In the rows, 128 means zero.
Rotation paths and how fast each direction turns (degrees a step)
Each turn is a multiple of 5 degrees from 10 to 175, or 0.
Each row of a path follows its step; steps can be skipped.
Path 1:
step 0: [121 126 135 107 128 125 141 129 120 126 121 125 118 136 121 129 130 137
 130 137 124 140 135 124 133 136 128 132 133 127 113 129 119 130 128 135
 136 129 141 120 129]
step 2: [124 133 138 123 130 128 128 131 113 123 131 128 131 140 132 136 136 125
 120 128 124 138 119 123 117 120 117 148 127 117 118 121 124 128 136 120
 128 129 122 124 128]
step 5: [127 126 124 108 123 127 118 132 117 134 127 131 132 119 126 134 132 125
 135 124 140 129 121 122 121 141 126 117 127 122 118 116 135 128 125 139
 118 120 130 128 118]
step 6: [135 129 128 128 124 125 127 145 129 125 132 135 131 148 140 130 116 138
 129 122 126 129 121 123 138 120 124 134 125 118 135 134 129 132 119 143
 142 129 130 127 129]
step 8: [122 115 136 119 122 116 127 132 124 135 124 121 131 138 128 125 125 136
 122 125 134 116 117 133 143 125 134 135 145 123 125 127 120 138 117 123
 125 124 122 135 134]
step 9: [134 131 128 125 125 134 135 140 131 123 135 126 139 118 124 128 136 115
 125 135 137 134 126 122 126 129 128 122 129 120 127 128 132 119 114 127
 135 128 152 133 141]
step 12: [127 114 132 123 127 130 122 134 128 130 126 125 114 115 138 130 125 136
 115 140 121 121 131 123 136 125 117 119 128 131 116 146 120 124 125 135
 132 130 129 133 133]
step 18: [128 116 131 130 132 135 125 137 134 114 125 152 122 130 126 133 123 129
 127 132 128 125 136 118 118 125 118 140 127 120 128 119 127 121 126 125
 136 114 130 127 129]
[132 127 129 132 124 126 127 131 125 126 126 124 133 128 131 131 129 127
 124 132 126 129 130 129 127 132 129 128 124 129 130 133 129 124 130 127
 128 131 129 131 126]
140
[129 126 127 130 129 123 131 124 124 126 123 131 129 131 125 127 128 133
 127 129 129 125 129 128 130 133 126 128 128 126 128 127 135 133 126 126
 130 125 130 128 127]
140
[129 128 124 125 125 128 130 127 124 126 127 130 131 125 132 126 123 128
 131 125 129 127 128 131 127 129 133 126 129 122 130 130 127 127 129 133
 130 129 123 128 127]
40
Path 2:
step 0: [115 124 108 116 122 129 128 130 127 130 131 119 136 136 132 129 132 131
 134 136 121 136 126 132 141 118 120 132 142 136 136 134 123 118 135 137
 121 120 124 138 113]
step 2: [130 125 109 120 143 121 127 123 137 124 121 117 118 129 124 127 119 127
 126 130 124 126 122 135 133 126 112 124 138 134 124 129 136 130 146 140
 115 121 120 137 121]
step 5: [117 119 113 128 118 121 120 138 131 117 128 131 141 133 117 119 124 147
 130 131 127 129 123 133 133 119 134 129 124 132 138 136 119 124 130 151
 130 124 126 129 124]
step 6: [145 122 122 117 131 114 120 133 131 134 125 129 135 136 130 118 119 124
 124 116 126 135 123 121 134 127 116 126 133 126 125 130 131 119 152 133
 121 131 131 138 116]
step 10: [137 125 128 115 133 126 121 128 140 118 121 138 137 133 122 125 118 130
 123 116 126 130 114 117 138 118 138 125 132 130 131 143 118 123 139 144
 123 126 121 126 125]
step 11: [133 124 112 116 129 121 130 132 131 133 116 118 130 136 122 114 121 141
 128 133 123 143 134 136 129 120 117 130 119 116 123 129 120 132 132 131
 116 129 129 140 114]
step 14: [124 119 127 127 129 130 127 142 130 121 125 133 125 132 133 137 113 142
 141 121 126 136 118 132 136 122 122 133 143 137 128 144 118 122 136 140
 117 130 119 126 130]
step 19: [135 127 108 128 134 127 118 125 135 117 125 130 129 127 143 118 129 136
 134 123 133 131 122 141 135 120 124 119 127 135 128 144 118 115 136 143
 117 124 133 126 131]
[125 129 127 127 127 122 126 127 126 127 129 128 133 126 129 129 125 123
 127 130 125 122 129 129 131 128 126 129 128 128 129 127 131 129 127 131
 133 129 123 132 125]
10
[127 128 129 122 130 129 129 127 129 128 124 127 125 131 129 134 130 125
 130 130 124 129 128 126 130 128 128 134 126 127 126 132 122 132 126 126
 128 130 126 126 126]
25
[126 126 132 131 133 126 131 127 131 127 125 131 129 123 124 129 132 123
 128 126 128 126 129 127 125 124 134 129 129 127 128 126 128 127 133 126
 128 128 127 127 125]
130
[125 129 128 128 129 122 128 129 128 126 127 128 127 131 125 130 132 127
 127 130 132 131 123 127 123 134 125 129 125 130 127 128 127 126 129 131
 132 124 129 127 129]
95
[125 130 123 128 127 128 132 130 131 128 131 132 126 128 129 131 131 129
 133 128 129 127 125 131 134 125 133 126 130 129 127 128 128 128 126 132
 131 125 127 127 131]
155
Path 3:
step 1: [125 136 131 128 123 135 120 139 139 122 130 137 121 141 127 134 134 135
 138 114 126 122 121 124 126 115 139 138 132 127 133 128 125 123 147 119
 135 133 119 137 135]
step 3: [120 142 126 126 128 122 132 138 129 139 141 147 125 142 120 128 135 124
 141 125 128 125 136 131 128 131 140 118 137 127 134 116 132 127 122 120
 117 124 128 121 136]
step 5: [114 116 130 131 130 118 135 137 124 128 135 129 129 130 109 131 139 130
 117 127 119 125 135 134 126 140 132 130 126 117 118 124 139 138 126 127
 122 140 118 116 126]
step 6: [137 126 124 122 110 135 125 127 128 129 133 119 132 134 121 136 127 136
 148 131 118 123 133 145 129 119 117 126 138 138 131 120 118 137 125 121
 127 128 121 124 137]
step 11: [130 123 122 116 129 135 119 132 124 124 133 129 117 125 123 131 129 134
 133 125 119 131 126 137 122 148 132 113 133 122 122 127 137 133 146 117
 136 123 111 126 129]
step 12: [127 125 131 138 135 136 119 137 135 116 134 125 116 138 127 130 122 133
 147 133 128 119 132 126 120 114 136 135 128 136 142 136 119 128 133 128
 119 140 124 122 130]
step 13: [127 135 125 128 130 120 131 121 136 119 136 133 128 125 127 132 145 121
 128 115 133 128 125 122 121 127 120 123 131 120 125 140 138 128 138 102
 126 122 129 115 134]
step 19: [135 137 129 127 128 133 138 124 129 133 121 134 126 133 133 114 137 133
 127 126 126 134 120 137 135 127 114 137 145 129 124 126 120 116 139 106
 126 130 120 132 143]
[132 129 126 125 127 129 134 127 131 126 125 129 130 129 128 129 130 128
 124 130 126 125 123 124 131 127 130 129 129 125 127 132 128 129 129 124
 125 131 126 130 123]
125
[131 131 129 130 126 127 124 128 127 124 131 128 127 127 127 122 128 133
 124 125 124 127 128 124 131 128 128 125 134 128 129 128 132 129 125 128
 130 130 130 126 127]
170
[130 129 128 133 128 130 127 122 129 125 128 125 128 128 132 128 133 126
 129 127 131 124 128 129 124 126 133 132 134 128 129 128 129 127 129 126
 127 125 130 129 133]
65
[129 128 129 122 129 127 129 127 124 129 127 124 128 131 124 127 127 131
 132 127 129 130 123 127 128 124 133 129 131 131 133 125 127 127 130 130
 129 125 126 130 126]
135
[126 130 128 128 131 126 128 124 126 125 129 137 125 125 128 130 129 127
 135 127 129 125 125 128 125 128 129 128 128 128 131 131 130 129 126 129
 131 130 127 126 125]
35
Path 4:
step 0: [136 120 134 126 130 138 125 131 111 124 142 125 138 128 132 126 128 117
 133 118 126 127 122 134 124 141 126 122 119 108 133 126 120 124 115 121
 131 130 122 131 127]
step 1: [126 127 130 115 135 135 121 129 111 131 137 128 144 118 126 129 132 123
 135 127 120 123 128 121 130 136 131 139 130 109 135 116 133 126 134 123
 125 130 128 137 122]
step 2: [125 127 135 122 132 144 132 130 118 137 139 128 131 105 133 125 133 135
 130 125 121 122 130 111 136 126 134 124 127 130 133 124 142 133 134 119
 122 123 131 128 122]
step 8: [128 124 133 122 121 130 135 122 127 128 125 144 122 125 111 134 130 135
 125 116 121 124 141 124 147 137 136 133 124 125 130 128 128 130 132 118
 133 128 113 129 128]
step 11: [137 125 127 136 134 124 125 123 119 123 142 128 137 127 126 125 138 124
 135 112 127 118 122 132 130 132 123 131 133 115 126 113 115 132 117 118
 135 118 130 123 124]
step 14: [142 133 145 122 133 134 130 132 130 129 142 132 118 106 130 120 131 131
 133 122 124 130 130 116 141 132 125 128 121 129 126 130 130 128 126 125
 131 134 131 137 139]
step 17: [122 121 127 119 124 144 124 136 120 129 131 121 137 115 138 121 131 133
 123 125 127 120 121 125 128 134 136 132 136 110 141 127 120 129 127 118
 115 128 128 119 124]
step 19: [126 129 135 124 126 144 132 132 129 142 139 139 127 128 120 130 128 137
 125 119 113 133 135 120 138 131 132 120 117 125 131 126 127 125 136 114
 144 129 127 126 135]
[123 128 128 123 129 126 130 128 127 124 127 130 128 130 130 127 127 129
 128 130 128 125 131 127 126 130 130 128 129 123 130 133 125 127 126 132
 126 130 122 132 127]
90
[127 122 125 130 130 127 125 130 128 125 127 126 124 129 128 122 130 129
 129 132 127 128 129 128 127 129 128 132 126 129 130 129 120 130 127 127
 127 125 132 125 126]
60
[129 127 125 126 132 129 126 126 123 128 130 131 131 127 126 129 134 128
 126 129 126 131 129 131 128 128 127 124 131 132 129 130 128 125 127 129
 133 127 127 129 122]
35
[131 132 127 130 128 129 123 129 131 130 132 125 132 129 126 127 127 130
 133 125 131 130 131 130 127 128 126 129 123 127 131 130 126 126 128 133
 126 124 126 129 125]
70
[135 126 127 128 129 131 131 126 126 134 121 128 124 126 130 128 127 129
 130 128 125 125 128 131 127 130 127 131 128 128 129 131 128 127 130 130
 128 125 127 132 130]
170
Path 5:
step 4: [128 114 135 140 125 134 129 129 115 131 122 139 125 122 133 130 133 129
 112 142 126 139 134 135 145 119 131 126 122 124 118 137 145 127 119 118
 139 139 139 124 118]
step 8: [123 119 120 130 128 124 142 128 130 130 124 145 132 137 126 134 131 123
 125 127 148 126 146 136 112 127 127 131 117 144 141 141 122 122 119 140
 134 125 120 122 123]
step 10: [120 119 121 143 133 128 129 128 131 135 111 133 127 113 140 123 136 127
 131 143 140 120 126 133 133 133 110 141 128 138 131 123 122 126 113 130
 126 131 126 113 117]
step 12: [128 126 124 140 132 122 138 132 125 135 137 126 126 125 133 117 135 126
 121 137 141 134 127 139 135 140 120 141 110 112 114 129 129 134 140 125
 135 141 139 117 117]
step 13: [129 112 117 131 129 109 141 123 136 137 120 138 122 124 123 126 141 118
 124 117 144 117 138 140 112 132 128 137 122 136 138 129 125 123 126 130
 132 133 125 125 137]
step 16: [139 113 122 124 132 134 125 131 113 132 125 147 121 134 128 137 139 116
 122 134 134 119 139 146 119 127 119 123 134 128 140 130 122 143 120 134
 121 131 138 134 121]
step 17: [126 132 129 136 130 134 130 129 111 139 128 134 111 115 129 132 133 130
 116 127 134 128 122 131 137 131 121 137 115 119 120 131 129 131 136 127
 132 154 143 119 116]
step 19: [133 124 135 118 132 138 130 117 127 127 134 134 116 138 122 131 139 116
 123 123 130 133 154 138 134 127 120 136 116 132 130 138 127 122 135 138
 139 137 145 128 125]
[131 127 125 128 131 129 130 127 131 125 130 128 129 126 126 132 128 131
 126 130 125 123 122 130 127 130 129 128 126 126 127 126 125 134 131 130
 128 133 127 129 125]
65
[125 129 127 131 130 127 127 127 130 130 133 124 132 124 128 126 126 128
 127 130 130 124 134 127 130 124 131 127 129 131 129 129 128 131 127 128
 131 127 123 128 123]
20
[126 125 130 125 129 132 134 130 123 129 131 124 128 127 125 126 128 124
 125 127 123 127 128 130 128 124 129 132 128 129 127 131 130 128 127 133
 124 126 128 129 129]
140
